In the data rows, zero lies at 4.5, halfway between 4 and 5.
Some points, each followed by its number:
7|6|5|5|4|5|6|4|4|6|5|5|3|6|6|4|2|6|5|4|5|6|6 0
0|3|5|2|7|2|3|4|3|6|9|3|3|4|3|3|6|6|4|7|2|4|2 1
2|5|4|3|5|7|4|5|2|6|5|4|4|4|5|2|3|7|2|7|2|4|6 2
2|3|4|4|6|5|5|3|4|6|3|7|6|6|4|7|3|6|8|5|3|7|6 3
4|6|4|6|2|5|2|5|5|3|4|4|4|5|5|6|8|3|4|4|6|1|4 4
4|5|3|4|6|6|4|5|3|5|5|5|4|3|5|5|6|4|5|5|3|3|3 5
2|2|7|4|6|5|6|7|7|9|4|4|4|2|6|4|4|5|5|5|7|6|3 6
8|5|4|6|3|5|3|2|4|4|7|3|3|2|2|2|6|4|3|5|6|5|8 7
5|8|2|3|6|3|6|6|7|7|8|4|3|3|4|4|5|4|3|6|2|2|3 8
9|6|4|7|2|4|3|2|5|2|9|2|2|0|0|0|9|4|2|6|8|4|9 9
0|2|4|1|7|2|3|4|3|6|9|3|3|4|2|3|5|7|5|6|1|4|2 10
5|6|3|5|5|3|5|4|6|3|4|6|5|5|3|6|3|2|6|2|4|6|3 11
2|3|5|2|6|4|4|5|5|4|7|5|6|6|4|4|2|6|6|4|1|5|2 12
4|5|3|5|4|3|2|2|2|4|5|5|5|5|6|7|5|4|7|2|4|3|5 13
7|4|6|4|6|4|6|6|7|8|8|4|4|7|5|3|3|2|6|4|4|7|6 14
7|5|6|5|5|4|4|5|8|4|5|5|6|8|6|5|4|3|6|1|5|6|4 15
2|4|4|3|4|5|5|4|2|5|3|4|4|4|4|4|4|5|3|5|4|4|5 16
4|4|4|5|3|5|5|6|5|5|4|5|5|3|5|4|5|5|4|5|6|5|6 17
0|2|4|1|7|2|3|4|3|7|9|2|4|3|3|2|6|7|4|7|1|4|2 18
4|5|7|7|5|5|5|7|9|4|4|5|3|6|6|5|4|2|6|4|6|6|4 19
6|5|9|2|9|4|7|7|9|8|4|0|2|7|9|4|6|4|5|3|3|9|2 20
3|3|6|5|6|4|5|4|4|5|3|4|3|4|5|4|6|5|5|5|5|4|3 21
6|4|4|6|5|2|4|4|3|5|6|5|4|5|5|5|5|4|6|4|7|5|5 22
7|8|1|9|2|6|5|2|5|1|0|7|7|3|5|7|6|2|2|2|6|2|3 23
8|9|0|6|5|5|3|2|5|5|5|6|5|7|2|9|3|2|6|3|1|3|3 24
6|5|7|4|7|4|5|6|6|6|4|3|4|6|7|4|5|4|5|3|4|7|4 25
5|6|2|3|7|6|2|5|5|3|7|6|5|8|6|3|2|5|6|3|2|4|3 26
7|3|9|2|5|5|5|5|8|3|4|1|2|7|6|4|5|6|3|2|0|9|4 27
9|6|4|6|1|6|1|0|5|0|0|3|8|8|3|9|5|6|3|2|6|7|3 28
6|6|3|4|3|5|5|4|4|7|5|4|4|5|7|3|5|8|4|5|4|5|6 29
2|5|6|5|5|4|6|5|7|7|5|4|3|5|5|5|5|4|6|3|5|4|3 30
1|6|7|6|6|4|6|6|9|8|4|3|3|6|6|5|5|3|7|2|5|4|1 31
9|5|4|3|3|3|4|2|3|3|7|3|3|4|4|1|4|3|4|2|3|6|7 32
1|3|5|2|7|2|3|4|3|6|9|3|4|4|3|3|5|6|4|6|3|4|3 33
2|3|6|5|6|3|6|5|3|6|3|3|3|3|5|4|7|6|5|5|5|4|2 34
2|3|6|5|6|4|6|5|4|6|3|4|3|4|5|4|6|5|5|5|6|4|3 35
4|4|4|5|2|5|5|5|4|2|2|5|5|3|2|5|4|4|3|5|6|4|5 36
New points follow, each followed by the number of its nearest point above by angle.
4|3|4|4|5|5|5|4|4|5|3|6|6|5|4|6|4|4|6|5|4|5|5 --> 3
5|6|4|5|5|3|5|4|6|3|4|6|5|5|4|5|3|3|5|3|4|5|3 --> 11
4|3|7|4|5|6|5|7|7|6|2|3|7|4|2|6|5|6|3|6|4|7|2 --> 6
6|6|2|7|3|5|5|3|5|3|2|6|6|4|4|6|5|3|3|3|5|3|4 --> 23
5|5|7|7|5|5|5|7|9|4|4|6|4|6|6|5|4|2|6|4|6|6|4 --> 19
6|6|5|5|4|4|7|4|4|6|4|5|3|6|6|4|2|6|5|4|5|6|6 --> 0
4|5|4|6|2|4|2|5|5|3|4|4|4|5|5|6|7|3|3|3|6|0|4 --> 4
2|1|4|3|7|6|6|3|3|7|3|9|8|7|3|9|4|6|9|5|3|6|5 --> 3
6|5|1|3|4|8|6|4|3|4|4|5|8|4|2|8|1|2|5|4|1|4|6 --> 24
9|5|4|6|2|5|3|2|5|1|2|4|7|7|4|7|5|5|4|4|6|6|4 --> 28
5|6|3|6|4|5|5|4|5|3|3|6|5|4|4|6|5|4|4|4|6|3|4 --> 23
6|7|3|5|5|3|6|4|6|2|3|6|4|5|3|6|2|1|6|2|4|5|2 --> 11
0|5|5|4|5|4|3|7|9|1|7|6|6|6|3|4|5|5|5|5|3|4|0 --> 12
4|5|4|5|3|4|5|6|6|5|4|6|5|4|5|4|4|5|4|5|6|4|6 --> 17
5|5|3|5|7|6|4|5|3|5|5|6|4|3|5|5|6|4|5|5|3|3|3 --> 5
7|4|5|5|3|5|5|6|4|9|4|3|7|4|6|6|5|5|3|6|8|5|8 --> 17
5|5|1|4|8|7|3|5|2|6|5|6|4|2|5|5|7|4|5|6|1|2|2 --> 5
8|5|4|5|3|5|3|3|5|2|3|4|6|6|4|6|5|5|4|4|5|5|4 --> 28
9|8|6|6|3|5|9|3|4|7|5|4|0|8|9|3|0|8|6|5|5|8|7 --> 0
3|2|4|4|6|6|6|3|4|6|3|7|7|6|4|8|4|5|8|5|3|6|5 --> 3
4|5|5|7|2|5|2|5|6|3|4|3|4|4|5|5|9|2|4|3|6|0|3 --> 4
9|5|4|6|1|6|3|2|6|0|1|3|8|7|4|8|5|4|3|2|6|7|4 --> 28
4|5|4|5|3|4|3|5|5|4|4|4|4|5|5|5|6|4|4|4|5|2|4 --> 4
7|7|2|4|3|6|5|4|4|7|4|3|3|5|8|3|5|9|3|6|3|5|7 --> 29
5|0|6|4|7|9|2|6|1|5|1|6|8|6|2|8|4|6|7|4|1|7|6 --> 3
7|5|2|6|4|7|6|3|5|4|2|6|5|4|6|4|0|5|3|5|4|7|6 --> 0
3|3|6|5|6|5|6|6|6|7|5|4|4|3|5|3|5|5|4|5|7|5|3 --> 6
7|7|5|6|4|4|7|3|4|6|4|5|2|7|7|4|2|7|5|4|5|7|7 --> 0
7|3|9|2|5|5|5|5|8|2|4|0|2|8|6|3|4|5|4|2|1|8|4 --> 27
6|7|1|7|3|5|5|3|4|2|2|6|6|4|4|6|6|3|3|3|6|3|5 --> 23
